Turns in one plane each, and the order they were made in; the first pair answered
D (before => after):
-10   8  15   4  -1  11   1 -13 -13 -13  -5  -3  -1  -8   4   0  -1   3  12  10   1  -6   6   8  -7   6  -1  -3   5   1 =>  -5  12  14   5   0  -2  -6   4  -4   3  -7   0 -14  11 -13   5  -3  12  -8  -2  -6  -6   2   1  -7   5 -12   7   2  -3
 20 -20  60  10 -11   8  29 -18 -13  -4 -18 -14  16   8  15 -18  18   0  24 -11   9 -55  12  20  -3  15  -7   7  -2 -16 =>  21 -15  57  11  -9 -11  21   9   1  17 -20 -12   0  33  -5 -13  13  14  -6 -30   6 -53   6   9  -6  16 -20  24  -8 -20
 10  -3 -14  -3   1  -3   9   0   2  -3   2   2   3   2   1  10   4   3  -1   6   3  -1   3  -4   8   0   0  -7   0  10 =>   9   4 -11  -4   1  -2  13  -7  -6  -8  -1   1   3  -1   0   9   7   6   0   6   1  -3   3  -2   7   1  -2  -6   4   8
U (before => after):
-32  29  12  16 -20  -6   8 -16 -20  -4 -34   2 -32   7 -13  -5   1  24   0  -3 -17  -3   2  22   7  15 -21  35   8 -11 => -33  19   0  11 -21   0  -4  -1 -17   7 -26  12 -40   7 -13  -5  -1  17   0  -1 -27   3   1  19   4  15 -18  41  -7  -6
-17   2   3   2 -20 -15 -13   9 -16   5 -12   6   5  47 -35 -10  11 -14 -19 -19 -13 -16  30  -5 -13  39 -13  21  -1  13 => -22  16   4   6 -21 -17   4 -28 -26 -25 -20  -8  14  27 -27  -8  12  -6  -6  -9  -5 -13  29   2   1  40  -9  11  20  16
 21 -10  -2   6  -7   3  19 -23   3 -22  15  -7  40 -35  25  -7   8 -27  13  10  26   3   5  -3  -7   0  21 -32  18   7 =>  19 -34 -26  -6 -13  12  -4  15  10   8  33  16  20 -25  21 -11   5 -40  10  12   2  17   8  -7 -16   1  24 -19 -16   8
J (before => after):
-11  21   3   5 -10  24  -2 -29  13  -9 -23   4   8 -14  15  -3  -3  32  -5  13  -3 -15  16   7   9  13   3   7 -11  16 =>  14   1  19   8  -8  27  -6  -3  21   7 -16  11  21  -4  22  -6   4  20  -9   5  12 -23  21  -6 -13   8   9  -5 -20  11
-10   1  22  11  -5  22   4 -14 -26   2  -9  -5   1  -8   3  -8   0   4  30  15 -10 -13  11  20  -7   1  -1  -4  -3  -9 =>   6 -14  24  10  -5  21  -7  16 -14  25  -2   3  -1   9  -2  -6   5  -1  21   7  -7 -16  13  11 -23  -4  -4  -2 -14 -10
 12 -18  19  19  -2  36   1  -1  -5  11   8   1  16 -21   5 -12  11  -7  10  -7 -10 -20   7  14 -20  -5 -23  -1 -21 -22 =>  -9 -11   2  16  -3  27  -8   5  -6  20   7   4  -9  -9 -12 -11   5   6  -6 -11 -30 -11   1  14  -9   0 -33  18 -26 -23
Then:
Between the rows of a pair lie 2 to 4 turns.
 -7   6  23   0   0 -20  28 -12  -6 -36   3 -32  27 -14  22  23  21  17  -2  -2  13   0  -9  -5   6  -8  17 -41   1 -18 => -14 -25   5 -12 -10  16  -8  35 -13   9  19   3  -3  -9  24  12  21 -12  16  17 -28  11   3   3 -14  -1  24 -20 -47 -20 => U D U D
 18 -33 -40 -15 -29 -40 -40   1  31   7  34  34  -2  -3 -24  12  19  10   5 -41  13  24  -7  -3  10   6   2  -2  26  -8 =>  26 -34 -24 -13 -29 -30 -26 -26  24 -17  30  29  24 -21  -4  10  24   1  25 -32  26  19  -3   4   6   5  15 -24  40  -9 => J J
  3 -16  27   9   6   6  10   0  -6   3  -7  -5  14  -5  22   4   7  -7   4  19  15   1   8   5 -11  -1  23  -5 -13 -13 => -35   8   7   6   2  -2  10 -13 -14  -3 -15  -9 -11  -8  10   4  -1  10  -1  22 -10  13  -1  13  13   1  13  18 -10 -11 => J J
-14  27  -2  -1   8 -23  -6   6   3   9   0 -21  -9  32 -19   2  -5  35 -17 -15   3  26 -24  -4  16  -2 -10  19  21   3 => -21  18 -17  -4   5 -17 -15  12   3  12   8 -12 -18  27 -19   1  -6  27 -13  -5  -8  37 -22  -6  18  -2  -4  26   7   8 => U U
 -2 -17 -29 -30   8  -8 -25  48  44   0  23  30  -6  12  -6  -4 -17  -2 -19 -16  -4  12   9 -14  14   9   6  -9 -15   8 =>  -8  20   5 -13  12 -36  -1  15  33 -21  -6  -3   3  23 -18   2 -15  33 -32 -31  17 -12  -1  -9  21   6 -13  -7  24  -3 => U J
 45 -15  18  -8  13   7  12  13   5  10  -3 -14  30  -7  25  13  14 -32   0 -11  18   1   4 -16   2  -6  12 -38  -3 -10 =>  33 -27  -5 -14   6  15   1  21   5  15   7  -2  19 -12  27  11   8 -44   6   0   1  17   7 -16   8  -4  20 -28 -19  -4 => U U
-15  15 -39  -8  -7  -1  11 -38   5 -46  -1 -12   6 -44   9   1 -16 -13  17  25  -4  17 -10  10  27  -6  14 -12  -4  18 =>   8 -17 -19  -8  -7  27  -5  -3   0 -13  10  12   7 -36  21  -9  -3 -45  40  38 -12   3   9  15 -11  -7  22 -16 -33  10 => U D
-16   2 -32 -10  -6  11 -27  11  -5  20  12  18 -27   7 -15   2  -6  -1   2   7 -33  23  -5   1  12  14   2  29 -22   4 =>  34 -27   4  -7   0  25 -16  18   4  20  23  18  18  -1  10   2   7 -27  19  10   8   3   8 -10 -21   6  22 -12 -22   0 => J J
-14  16   4  19  -1   0  -5 -11 -19   2 -17  -5 -16  -5  -5  11   0   2   9  15  -9   8 -16   6  -6   1 -28  -8   2  -4 =>  -3   3  10  18  -6  10  -1 -16 -19  -1 -12  -3  -3 -14   7   8   5 -10  20  19  -1   4  -9   6 -13   0 -20 -20  -1  -5 => U J
  9   0  46  17  19 -10  23 -20 -24 -36 -10 -11  13 -24  -1   2 -14 -13  27   8  25 -16   8   9   4   5   6 -26  23  11 =>  34 -35  37   9  18   4   4  27  -9  -4  11  12  14 -14   2   0  -8 -36  24   8  21 -12  14  -4 -22   1  13 -30 -10  12 => J D
 33 -44   2   2  -4  13  -9  25  24  14   6  17  16   2  10  -5  -2 -21  -1  -4   5   2  -5 -17 -16 -10   0  -9 -10  -1 =>   2   5   6   9  -1 -18  18 -29  15 -25 -21 -17  14  -4  -3   3  -8  20 -12 -14  14  -1 -19 -12  17  -6 -17  -2  34   0 => U J U
-22  14  -8  -6  -5   6  17 -34 -30 -20 -12 -13 -11   9   8  -4  -6   4   6  14 -12  13   9  12  10  -7 -10  24   4   9 =>  -2  20   0  -3   2 -21  16 -13 -10  -8 -16 -21  -4  36  -7   4  -3  21 -25 -13   8   5  -2  -5   7 -12 -21  23  12   4 => D J D
-25  13   2  19  -8 -18 -12  13   2   6   8   0 -32  12   1   2 -17  14 -11 -31  -8 -12 -16  -7   9   5  -9  -9  -5   3 =>   6  -3  22  23  -4  -9  -6  16   8   1  13   2  -4   5  21   3  -6  -2   0 -28  14 -20 -11 -15 -12   2   0 -35  -2   4 => J J
